Here is a table of points, one per row:
array([-0.1, -0.1, -0.9, 0.7, -0.5, -0.2, -2.0, 0.3, 1.7, 0.9, 1.6,
       -0.4, 0.6, -0.2, 2.1, -0.1, 1.0, -1.3, -0.5, -2.6, -0.7, -0.8,
       0.1, -0.4])
array([-0.6, 0.5, -1.0, 1.3, -0.2, -0.6, -1.2, 0.4, 1.0, -0.8, -0.1,
       -0.3, 2.0, -0.6, 1.9, 0.2, 0.4, -0.5, -0.4, -3.4, 1.0, 1.4,
       -0.8, 0.2])
array([1.4, 1.4, -1.4, 2.2, -0.4, -0.5, -0.2, 0.4, -1.0, -0.6, -0.7,
       0.2, -1.8, 2.3, 0.2, -1.2, 0.3, 0.6, -0.6, -0.2, -2.6, 0.4,
       0.2, -0.8])
array([-0.8, 0.3, -0.1, -1.8, 0.4, 0.8, -1.3, 0.2, 0.8, -0.2, 1.9,
       0.4, 2.4, -1.6, -0.5, 1.8, -1.1, -1.1, -0.4, -0.1, 0.1, -0.5,
       -1.3, 0.7])
array([-0.1, -0.1, 1.6, 1.0, 0.3, -0.3, 1.4, -0.2, -0.1, 0.5, -0.1,
       -0.3, -1.5, 0.2, 0.2, 0.7, -1.3, -0.7, 0.8, 0.9, -0.2, 0.8,
       0.1, -1.0])
array([1.2, -0.5, 0.1, -2.1, 0.3, 1.0, -1.3, 0.1, -0.2, 0.5, 0.1,
       -1.4, 2.6, -1.8, 0.7, -0.3, 2.2, 0.8, -2.8, -3.2, 1.9, -0.4,
       -1.7, 1.4])
array([-1.0, 1.1, -1.7, 1.4, -1.1, -1.2, -0.3, 0.5, -0.7, 0.9, 0.2,
       0.8, -0.4, 0.5, 2.0, -0.9, 0.9, -0.5, 0.5, 0.0, -1.4, 0.1,
       0.2, -0.4])
array([-0.6, 0.3, 1.5, 0.7, 0.6, -1.0, 0.5, -0.5, 0.1, -0.6, -0.9,
       -0.3, 0.0, -1.2, -0.8, 0.1, -2.3, 0.1, 1.1, -0.5, 1.0, 2.2,
       -0.3, -0.8])
array([0.0, -0.3, 0.2, 0.1, -0.2, 0.8, -0.1, -0.4, -1.5, -0.1, 0.9,
       1.0, 0.9, 0.0, -1.3, 1.1, -1.4, 0.8, 0.5, 1.3, -0.1, -1.0,
       -0.2, 0.5])
array([-1.1, -0.1, 2.2, 0.3, 0.5, -1.6, 1.6, -0.8, 0.0, -0.5, -1.5,
       0.5, -1.0, 0.2, -0.2, -0.6, -2.2, 0.0, 1.7, 1.7, 1.3, 1.0,
       0.6, -1.5])
array([-0.9, -0.4, 0.4, -1.7, 0.5, 0.1, 0.3, -0.1, -0.1, -0.2, -2.0,
       -1.3, 1.6, -0.9, -1.4, -0.5, 2.6, 1.3, -1.2, -0.9, 1.0, 0.0,
       -0.3, 0.2])
array([0.9, -1.0, 0.0, -1.0, 0.0, 1.6, 0.2, 1.1, 0.2, -0.2, 1.6,
       0.9, -0.4, -0.2, 0.4, 0.8, -1.7, -0.4, -0.9, 0.8, -1.3, -0.8,
       0.1, 0.5])
array([-1.4, -1.0, 0.5, -3.4, 0.7, -0.1, 0.5, -0.5, 1.3, 1.1, -0.3,
       -1.3, 1.7, -1.2, -0.7, -1.2, 3.0, 1.1, 0.2, -0.9, 1.1, -0.4,
       1.5, 0.4])
array([0.8, -1.9, 0.5, -1.0, -0.1, 1.2, 0.7, 0.4, 0.7, -1.1, 1.3,
       -0.8, -0.2, -0.6, 0.9, 0.7, -1.5, -0.7, 0.6, 0.6, -0.7, -0.6,
       0.0, 1.5])
array([-0.5, 0.4, 1.1, 0.5, -0.3, 0.0, 0.7, -2.2, -1.0, -1.2, 0.6,
       0.7, 0.1, 0.9, -2.8, -0.3, -1.7, 1.2, 0.4, 2.5, -0.1, 0.4,
       1.1, -0.1])
array([0.5, 0.6, 1.2, 0.1, 1.4, -0.9, -1.7, -0.6, 1.0, 0.6, 0.9,
       0.6, 1.2, 0.0, -0.1, 0.6, -1.4, 0.0, -0.6, -1.1, -0.9, 0.5,
       -0.5, 0.9])
array([0.9, -0.5, -0.6, -0.3, 0.6, 1.0, -0.2, -0.3, -0.5, -0.2, 1.2,
       0.8, 0.5, -0.8, -0.3, 1.4, -1.1, -0.3, -0.6, 0.9, 0.4, -0.1,
       -1.2, 1.2])
array([0.7, -2.1, 0.6, -1.1, 0.3, -0.2, 0.4, -0.9, 0.9, -1.8, 0.4,
       -0.5, 0.9, -0.8, -1.2, 0.6, -2.2, 0.3, 0.3, 0.7, 0.1, 0.7,
       -0.7, 0.3])
array([1.5, -1.3, 0.0, -2.4, 0.2, 0.7, 0.8, 0.5, -1.0, 1.1, -1.5,
       -1.5, -1.1, 1.5, -1.3, -1.1, 2.5, -0.3, -0.4, -0.6, -0.2, -1.7,
       1.2, 0.4])
array([0.6, -0.5, 0.2, 1.6, -1.1, -0.3, -0.4, -0.3, 0.0, -0.2, -1.1,
       0.0, -2.1, 2.0, 0.1, -0.5, 0.6, 0.4, 1.3, -0.6, -1.4, 0.9,
       0.2, -0.7])
array([-2.7, 1.2, 0.2, 1.1, -0.6, -0.7, 0.4, -1.2, -0.1, 0.2, -1.5,
       0.8, -2.0, 1.0, 0.7, -0.9, 1.0, -0.4, 1.8, 1.2, -0.1, 0.2,
       2.0, -1.7])
array([1.4, 0.8, -1.7, -0.4, 0.2, 1.0, 2.2, 1.5, -2.6, 0.7, -1.0,
       -0.2, -0.9, 0.3, 0.7, -0.8, 2.4, -0.3, -2.2, 0.2, 0.8, -1.6,
       -2.4, 1.1])
array([-0.2, 1.9, -0.7, 2.9, -0.7, -0.9, 0.8, -0.1, 0.1, 0.0, -2.0,
       1.1, -1.5, 1.3, -0.2, -0.7, 1.1, 0.8, 1.3, 1.3, -0.4, 0.8,
       1.0, -1.2])
array([-0.1, -0.8, 0.5, -0.3, -0.6, 0.4, 0.4, 0.2, -0.2, -0.3, 0.1,
       -0.3, -1.7, -0.5, -1.1, 0.2, -1.8, 0.3, 1.1, 2.4, 0.2, -0.9,
       0.9, 0.3])
array([-0.4, 1.7, -2.3, 1.3, 0.0, -0.7, -2.2, 2.2, -0.1, 0.5, 1.0,
       0.2, 1.1, 0.2, 2.6, 1.0, 1.3, -0.8, -0.7, -0.8, 0.4, -0.3,
       -0.6, -0.7])
There is one direction along which these points spread out most. Take the direction at right angles to it along which they spread out most. Go by this last direction. How many in every 100 of the points above lie lower along it than each point below? Answers are rounded to whole numbers. More than half of the points above lie lower than the first one.
array([0.0, -0.3, 0.2, 0.1, -0.2, 0.8, -0.1, -0.4, -1.5, -0.1, 0.9,
       1.0, 0.9, 0.0, -1.3, 1.1, -1.4, 0.8, 0.5, 1.3, -0.1, -1.0,
       -0.2, 0.5]) 20
array([-0.8, 0.3, -0.1, -1.8, 0.4, 0.8, -1.3, 0.2, 0.8, -0.2, 1.9,
       0.4, 2.4, -1.6, -0.5, 1.8, -1.1, -1.1, -0.4, -0.1, 0.1, -0.5,
       -1.3, 0.7]) 8
array([-1.0, 1.1, -1.7, 1.4, -1.1, -1.2, -0.3, 0.5, -0.7, 0.9, 0.2,
       0.8, -0.4, 0.5, 2.0, -0.9, 0.9, -0.5, 0.5, 0.0, -1.4, 0.1,
       0.2, -0.4]) 88
array([-0.5, 0.4, 1.1, 0.5, -0.3, 0.0, 0.7, -2.2, -1.0, -1.2, 0.6,
       0.7, 0.1, 0.9, -2.8, -0.3, -1.7, 1.2, 0.4, 2.5, -0.1, 0.4,
       1.1, -0.1]) 4
array([-1.1, -0.1, 2.2, 0.3, 0.5, -1.6, 1.6, -0.8, 0.0, -0.5, -1.5,
       0.5, -1.0, 0.2, -0.2, -0.6, -2.2, 0.0, 1.7, 1.7, 1.3, 1.0,
       0.6, -1.5]) 36
array([0.9, -0.5, -0.6, -0.3, 0.6, 1.0, -0.2, -0.3, -0.5, -0.2, 1.2,
       0.8, 0.5, -0.8, -0.3, 1.4, -1.1, -0.3, -0.6, 0.9, 0.4, -0.1,
       -1.2, 1.2]) 24
array([-0.2, 1.9, -0.7, 2.9, -0.7, -0.9, 0.8, -0.1, 0.1, 0.0, -2.0,
       1.1, -1.5, 1.3, -0.2, -0.7, 1.1, 0.8, 1.3, 1.3, -0.4, 0.8,
       1.0, -1.2]) 84
array([0.6, -0.5, 0.2, 1.6, -1.1, -0.3, -0.4, -0.3, 0.0, -0.2, -1.1,
       0.0, -2.1, 2.0, 0.1, -0.5, 0.6, 0.4, 1.3, -0.6, -1.4, 0.9,
       0.2, -0.7]) 68
